(in the rows, 128 means zero)
The rows below fall into families. The same turns and mirrors carry the whole set onto itself and the rows of a family onto each other. For each named row, which other rows are in its family? Write them in the order they are listed.
These 30 rows form 10 families of 3 rows each.
Kef: [102 154 160 131  77 145 115 141 144 116 141 131 154 138 177 120 123 120
 127 117 163 149 113  83 149 181 150 129 140 146]
Vifi: [ 82 163 174 137  89 133 118 123 139 130 138 121 157 136 165 122 118 120
 131 122 164 140 124  78 148 179 154 129 137 133]
paba: [102 109 132  99 116 142 128 116 147 146 109 118 145 118 158 132 147 123
 127 133 119 116 161  80 154 120 144 132 164 145]
tibi: [107 159 165 126  69 142 113 132 148 123 138 121 165 140 175 107 117 124
 115 128 159 145 117  89 159 175 135 130 139 129]
bobar: [ 91 164 169 135  90 138 111 133 136 129 134 116 163 137 171 115 112 129
 121 125 162 142 117  89 149 178 150 121 135 144]
Tisez: [ 95 160 169 127  83 136 109 135 141 131 149 126 159 132 182 122 115 126
 124 122 159 139 117  90 149 175 152 124 133 130]
fubo: [101 159 170 129  79 139 117 139 143 126 135 120 170 131 165 121 109 117
 121 129 156 132 107  93 149 179 140 122 131 135]
tuke: [149 147 142 134 106 108  87 127 167 143  94 113 152 147 122 102 126 113
 156 102 152 134 164 120 133 155 166 126 165 108]
dutol: [116 110 135  99 111 155 119 128 158 141 111 125 134 125 157 133 160 128
 131 136 143 119 151  90 160 105 144 127 170 143]
gomi: [ 92 151 163 128  77 126  96 126 135 123 147 137 158 149 169 117 115 118
 127 127 165 143 131  91 148 180 140 121 144 128]
lok: [153 141 152 132  96 107 101 140 175 134  98  96 147 146 130 112 141 109
 151  90 156 133 141 126 135 152 168 122 173 116]
fif: [148 151 145 120 106 104  91 133 168 148  90 105 149 139 118 107 128 114
 153  96 148 139 151 120 132 157 179 122 164 113]
zadib: [113 103 130 102 108 145 119 117 163 145 117 113 144 114 160 130 156 122
 127 132 129 119 152  89 162 109 151 143 157 132]
nuve: [ 97 150 167 136  82 133 116 149 149 124 135 137 153 133 173 115 120 122
 109 116 162 141 117  87 150 179 152 123 130 141]
seran: [149 147 135 130  96 103  93 138 170 125 109 111 158 136 124 115 134 117
 154 111 149 128 150 123 117 158 171 129 190 109]
migur: [116 120 135  98 115 149 126 120 146 151 105 123 152 113 159 123 151 128
 125 141 131 113 154  90 147 107 144 129 165 146]
Veti: [142 145 147 118 107 114  95 140 169 132  94  96 155 137 112 105 131 106
 155 109 146 137 148 117 122 156 170 121 173 105]
sidit: [113 131 135  99 120 151 119 127 154 145 112 121 149 117 159 122 154 128
 131 148 134 104 160  80 144 115 143 135 180 144]
kota: [156 142 140 118 109 105  98 142 171 140  96 103 153 152 128 111 135  95
 148 100 156 138 139 125 129 155 170 109 165 113]
biv: [117 107 130 102 115 146 123 121 159 152 114 126 154 108 153 133 151 127
 120 140 129 111 144  88 150 114 138 137 157 146]
Kiv: [118 122 131 100 118 147 125 129 152 147 115 121 148 114 158 140 156 131
 132 142 129 116 157  94 151 107 137 139 167 136]
nabov: [ 96 152 168 136  75 133 109 142 142 123 138 127 164 140 175 121 119 116
 118 127 162 143 116  80 145 178 138 119 136 137]
Rezev: [ 95 117 150 101 106 136 123 123 151 137 118 121 147 104 158 135 153 118
 133 132 134 112 161  90 162 108 142 131 178 128]
Duso: [152 133 147 121 106 102  92 137 170 151 100  99 150 145 110 120 126 114
 147 107 137 134 141 119 135 159 172 116 167 111]
degi: [159 147 151 126 100  96  91 131 172 144 102 104 157 151 125 118 130 114
 148 109 149 143 145 126 128 152 171 126 171 103]
Tegar: [ 90 156 162 135  83 132 113 127 145 125 137 126 164 139 169 101 109 127
 117 123 164 135 116  91 143 181 140 125 133 139]
Kefaz: [111 105 132 107 106 145 122 128 156 148 116 124 142 110 158 130 155 122
 130 135 131 113 152  87 153 105 145 129 162 135]
vomub: [113 107 125 109 116 148 133 128 158 141 106 121 136 120 159 141 149 128
 125 143 131 117 147  90 153 114 144 120 171 141]
vurab: [151 147 142 123 108 110  97 141 171 130 111  86 148 142 117 114 143 118
 153 101 146 141 140 117 136 164 171 122 171 105]
lufuv: [148 142 137 130  94 101  96 143 171 137 102  99 149 147 117 119 137 108
 151 104 149 130 140 122 128 159 170 113 172 109]

Same family as nabov: Kefaz, lufuv
Same family as Tegar: paba, Veti
Same family as fubo: biv, Duso
Same family as tuke: Vifi, sidit
Same family as vurab: tibi, zadib
Same family as vomub: nuve, kota

The rows below fall into families. The same turns and mirrors carry the whole set onto itself and the rows of a family onto each other. For each named row, which other rows are in its family? Write them in the order they are listed.
These 18 rows form 3 families of 6 rows each.
gebe: [138 154 134 119 138 124 105  86 106 129  80 133 148 107  98  97 108  93
 151 168 111 112 127 116 151 130 126 142 112 126 122 123]
salog: [143 190 165 132 166 133 137  89 117 126  80 127 126 117 109 110  93 121
 164 133 107 141  94 115 142 130 134 126 126 123 113 100]
Pufur: [114 148 155 141 143 155 173 105 121 153  90 147 143 144 135 145 117  84
 145 146 114 136 132 131 158 131 109 159 137 142 150 160]
Gibid: [120 173 153 126 185 182 167 119 146 135  66 146 125 152 140 130  94 110
 125 156 108 139 133 103 148  92 129 147 122 122 121 138]
bodu: [124 149 168 124 180 163 169 119 143 123  93 167 138 164 130 144 103 110
 123 143 116 151 131 106 135 101 126 132 126 124 132 136]
kun: [150 172 144 143 143 162 122  83 119 128 110 123 136  84  91 127  92 117
 131 149 106 128 150  86 123 127 109 116 112 110 113 108]
dop: [137 179 146 147 147 145 132  87 126 118 105 109 142  94  78 120  97 114
 128 138 101 128 142 104 137 144 102 123  97 113 102 117]
toti: [124 158 149 141 172 180 161 117 122 130  77 165 133 163 137 139  98 106
 117 151  96 151 133 110 153  96 140 139 128 130 129 134]
Doku: [125 175 142 144 145 141 112  90 127 117  95 129 147 106  95 130  88 113
 141 139 120 135 142  88 131 144 115 113 109  98  86 114]
Tas: [136 168 116 136 139 127 113  80 102 148  88 130 156  93 103 105 107 103
 148 166 110 127 138 120 147 127 121 142 122 144 135 118]
kul: [160 166 158 132 161 130 124  97 138 127  88 114 134 109 116 105 115 132
 165 134 107 150 109  99 140 123 137 125 114 127 118 102]
Guf: [164 175 154 129 171 132 136 104 122 143  94 130 133 108 104 104 104 143
 162 147 118 139 120 115 145 116 135 114 122 120 131 103]
gavi: [117 166 149 157 144 197 147 122 143 147  87 158 148 126 144 135 107 105
 135 132 116 155 158 117 122 131 117 139 116 110 127 167]
Vubom: [127 150 155 163 144 191 143 106 140 129  97 154 139 133 135 151 119  88
 128 146 114 148 171 108 120 129 118 145 108 130 117 160]
Bib: [111 151 158 151 154 168 159 109 122 162 108 148 150 147 130 137 111  90
 136 160 111 131 134 102 165 127 101 154 155 128 137 161]
zim: [129 158 135 148 141 137 104  75  90 130  95 134 151 103 104 106 122  98
 167 158 115 128 121 116 160 135 121 150 115 131 103 124]
daf: [124 167 139 149 135 187 137 120 148 146  94 144 133 141 138 135 109 104
 134 141 117 155 177  99 139 117 110 157 111 103 115 166]
lig: [114 152 133 140 158 177 156 111 125 148  97 142 130 144 127 130 125 101
 148 151 101 127 133 112 171 119  94 169 150 134 140 161]

Same family as Gibid: kun, Tas, Guf, daf, lig
Same family as toti: gebe, dop, kul, gavi, Bib
Same family as Pufur: salog, bodu, Doku, Vubom, zim

The rows below fall into families. The same turns and mirrors carry the whole set onto itself and the rows of a family onto each other. For each named row, which other rows are in its family? Write them in the order they are listed.
These 36 rows form 12 families of 3 rows each.
Rul: [103 132 127 135 127 130 125 117 124 121  80 101 135 135 128 129]
Nebub: [110 135 131 162 141 138 132 142 130 107  93 117 158 122 134 117]
Todiz: [159 129 135 129 120 141 153 147 132 118 121 136 132 153 104 104]
Toma: [125 129 138 134 126 124  85 114 134 126 127 141  97 106 130 124]
tolip: [151 132 135 120 118 143 151 132 151 108 106 148 132 138 101 116]
sok: [163 129 135 124 135 151 134 153 153 102 123 137 141 130 109 116]
guluz: [115 123 130 126 148 118 118 152 128 129 152 141  97 119 137 136]
Sef: [127 141 145 115 150 110 109 145 118 117 148 148 105 121 129 129]
fivo: [116 122 129 163 113 135 115 106 129 130  92 121 130 116 130 107]
daduk: [164 119 134 134 106 147 117 115 143 124 113 139 119 128 112 105]
Niz: [159 140 119 114 130 161 143 151 133 123 124 124 126 142 106 114]
giv: [116 134 136  99 145 114  95 121 128 117 118 122  99 126 125 146]
dip: [156 128 136 121 114 147 141 141 156 134 114 131 140 141 108 103]
momor: [167 129 114 117 121 156 151 123 144 116 111 132 131 131 121 119]
muze: [103 149 114 152 137 142 137 136 109 134  98 103 139 126 130 116]
gal: [129 137 138 109 143 110  97 138 142 138 144 140 110 115 130 125]
kozo: [112 128 119 141 121 137 145 122 130 106  88  99 139 131 143 151]
Fetis: [119 149 121 112 157 128 106 144 113 128 144 124 103 114 130 131]
Pul: [ 96 136 131 163 131 121 139 136 103 129 102 119 142 128 137 115]
Vuvit: [115 140 147 103 152 117 125 125 120 143 149 127 125 128 132 149]
riz: [136 136 116 106 151 124 115 121 125 117 136 145 103 103 144 137]
bif: [ 92 140 131 152 131 123 138 118 127 115  87 129 145 114 129 122]
Fira: [120 146 136 113 146 114 111 127 137 110 130 156 102 111 125 134]
Tutin: [ 95 143 133 151 130 137 135 113 126 116 114 117 154 122 158 122]
keki: [119 139 138 125 162 122  96 149 132 104 133 142 121 105 136 135]
lafon: [151 137 135 123 119 161 150 125 153 110 129 133 152 143 128 115]
Ves: [108 130 108 147 132 137 139 108 117 125  95 114 141 106 148 129]
Zumos: [ 95 124 123 165 131 131 152 145 119 135 109 119 131 131 141 123]
buf: [154 125 131 102 122 148 130 132 146 119 101 119 122 151 104 126]
Sader: [161 126 124 109 119 150 139 129 150 101 116 119 122 140 122 146]
fid: [154 118 125 133 123 146 156 152 144 127 130 133 118 153 113 118]
tolu: [103 135 139 132 134 128 155 121 118 150 117 107 156 135 126 134]
mabus: [127 149 141 109 146 132 113 123 141 110 158 143 117 118 145 135]
Bisid: [ 93 136 128 152 127 123 124 131 133 142  99 111 149 118 138 114]
Nune: [120 134 128 112 141 118 110 124 132 105 126 119 106 118 145 164]
keva: [148 131 147 105 130 137 158 133 136 140 135 127 144 147 108 135]

Same family as lafon: Tutin, mabus
Same family as Bisid: dip, gal
Same family as bif: tolip, Fira
Same family as Sef: Todiz, Pul
Same family as Nune: kozo, Sader
Same family as daduk: Toma, fivo
Same family as keki: Nebub, sok
Same family as momor: riz, Ves

The rows below fall into families. The same turns and mirrors carry the whole set onto itself and the rows of a family onto each other. For each named row, which other rows are in its family? Write them in the order they are listed.
These 28 rows form 7 families of 4 rows each.
gepev: [117  88 141 129 112 131 143 116 115 116 136 137  92 164 115 100 145 104
 134 129  97 127 131 140 118 151 120 119  80 135 150  81 146]
vekig: [114  97 139 128 152 123 141 115 145 148 154 171 103 132  89 145 172 109
 128 122 123 140 125  94 112 166 137 171 122 129 133 123 112]
gami: [131 104 130 125 118 113 133 115 125 121 139 125  97 168  99 100 131  99
 142 131 119 130 138 150 105 144 108 136  74 118 156  80 130]
Nir: [ 89  99 162 137 115  99 119 121 124 140  98 120 108 156 105 123 143 100
 181 114  94 153 133 124 122 141 157 126 125  91 158 100 134]
med: [ 86 115 159 154 125 102 136 124 131 120 102 120  90 162  99 119 142 107
 176 116  86 141 137 123 114 152 166 134 124 105 156 106 132]
zalu: [117 104 132 138 150 132 126 127 140 152 146 163 104 131  89 140 171 114
 126 118 143 134 122 107 117 161 157 177 119 118 134 102 105]
zol: [ 95  88 145 144 156 114 105  98  95 136 144 140 132 106  91 108 140 112
 135 108 107 134 102  79 108 142 132 149  96 138 121 125 123]
gez: [126 103 138 130 117 132 149 115 112 104 132 130 105 171  92  93 136 102
 138 128 111 130 132 142 102 135 128 125  72 125 154  89 139]
sidez: [ 96  88 158 134 154 126  96  93  96 130 153 133 125 125  88 105 132 100
 157 105 108 142  93  82  86 149 122 144  96 107 125 124 116]
mumo: [111  91 150 133 160 110 113  96 109 138 146 126 124 104  94 112 128  92
 136  94 121 122 108  74  87 145 142 154  87 120 127 120 127]
per: [116 115 133 127 155 143 139 117 152 144 142 169 103 132  86 128 158 116
 127 113 132 140 136  93 111 152 138 182 114 114 142 122 112]
Ras: [ 86  80 146 142 165 116 118 107  96 135 147 122 132 114  86 105 134 106
 142 103 133 145 106  85 101 148 132 147  90 115 128 132 136]
Bese: [136  93 144 128 114 135 133 119 128 120 137 123  89 172 108  95 130 103
 140 130 103 113 128 134 101 157 135 128  88 116 150  70 134]
fof: [125 105 135 129 137 133 128 106 146 150 153 173  92 135  96 141 173 117
 149  94 128 137 136 103 110 160 133 175 117 108 123 105 101]
Nom: [137 101 143 119 137 135 136 104 149 149 142 150 112 129  79 140 175 121
 132 125 133 150 129 105 127 170 133 168 118 101 138 113 105]
Molu: [139  98 146 144 108 124 125 113 115 125 138 131  89 150 106  93 137 100
 143 137 122 117 123 141 118 145 122 137  69 116 144  77 146]
Pez: [ 93  94 153 136 122 110 140 115 121 132 105 120 106 160 106 118 122 123
 179 106  81 143 144 121 100 160 159 130 123  91 150  96 148]
Fefi: [ 96  97 145 145 147 112 104 105  95 141 140 115 125 118 100 104 131  89
 151 105 113 137 102  76  89 134 124 172  97 120 126 115 136]
gep: [ 85  95 159 136 125  96 122 109 122 134 108 139  96 158  99 126 156 105
 186 109  91 141 128 118 107 159 154 117 125  79 150  94 125]
rizo: [114  93 126 143 123 130 145 122 110 117 140 115  92 174 108 102 135 100
 132 119 115 126 130 145 103 157 120 141  75 126 151  75 135]
Kili: [131 102 146 114 148 125 126 111 149 146 154 161 117 130  77 144 155 122
 138 112 132 142 125  95 102 163 162 174 119 114 134 114 116]
gudev: [126 111 134 141 136 136 122 108 155 153 139 166 105 128  90 137 156 115
 136 109 137 152 133  99 114 154 134 179 127 111 136 103  98]
peti: [110  87 151 142 151 128 109 102 102 138 148 124 125 109  93 103 123  88
 152 113 126 147 102  85  93 135 117 146  99 113 124 138 124]
poz: [105  88 149 145 154 123 111 111 104 135 130 128 127 114  81  91 139 106
 152 110 122 131  99  73  96 135 140 149  99 126 123 140 116]
raf: [ 80  97 150 153 125  96 136 119 112 129 110 136  98 165 100 123 138 119
 175 132  75 141 133 125 112 160 149 125 134 109 149  96 139]
rimot: [119 103 142 119 116 126 120 111 115 120 157 138  90 171 106 100 137 111
 151 116 109 129 130 148  98 149 113 138  63 124 148  81 134]
las: [ 74 102 147 136 121 103 139 114 131 139 108 122 105 151  99 128 142 116
 182 127  98 172 132 115  98 161 154 130 124  90 159  95 140]
sazif: [ 86  97 159 145 124 113 135 125 111 127 111 119 108 165  99 124 147 118
 174 118  96 149 129 130 128 156 166 125 138  90 145  99 141]

Same family as Nom: Molu, Fefi, las
Same family as Nir: gami, gudev, peti
Same family as Bese: mumo, Pez, Kili
Same family as sazif: zalu, Ras, rizo
Same family as med: gez, per, poz

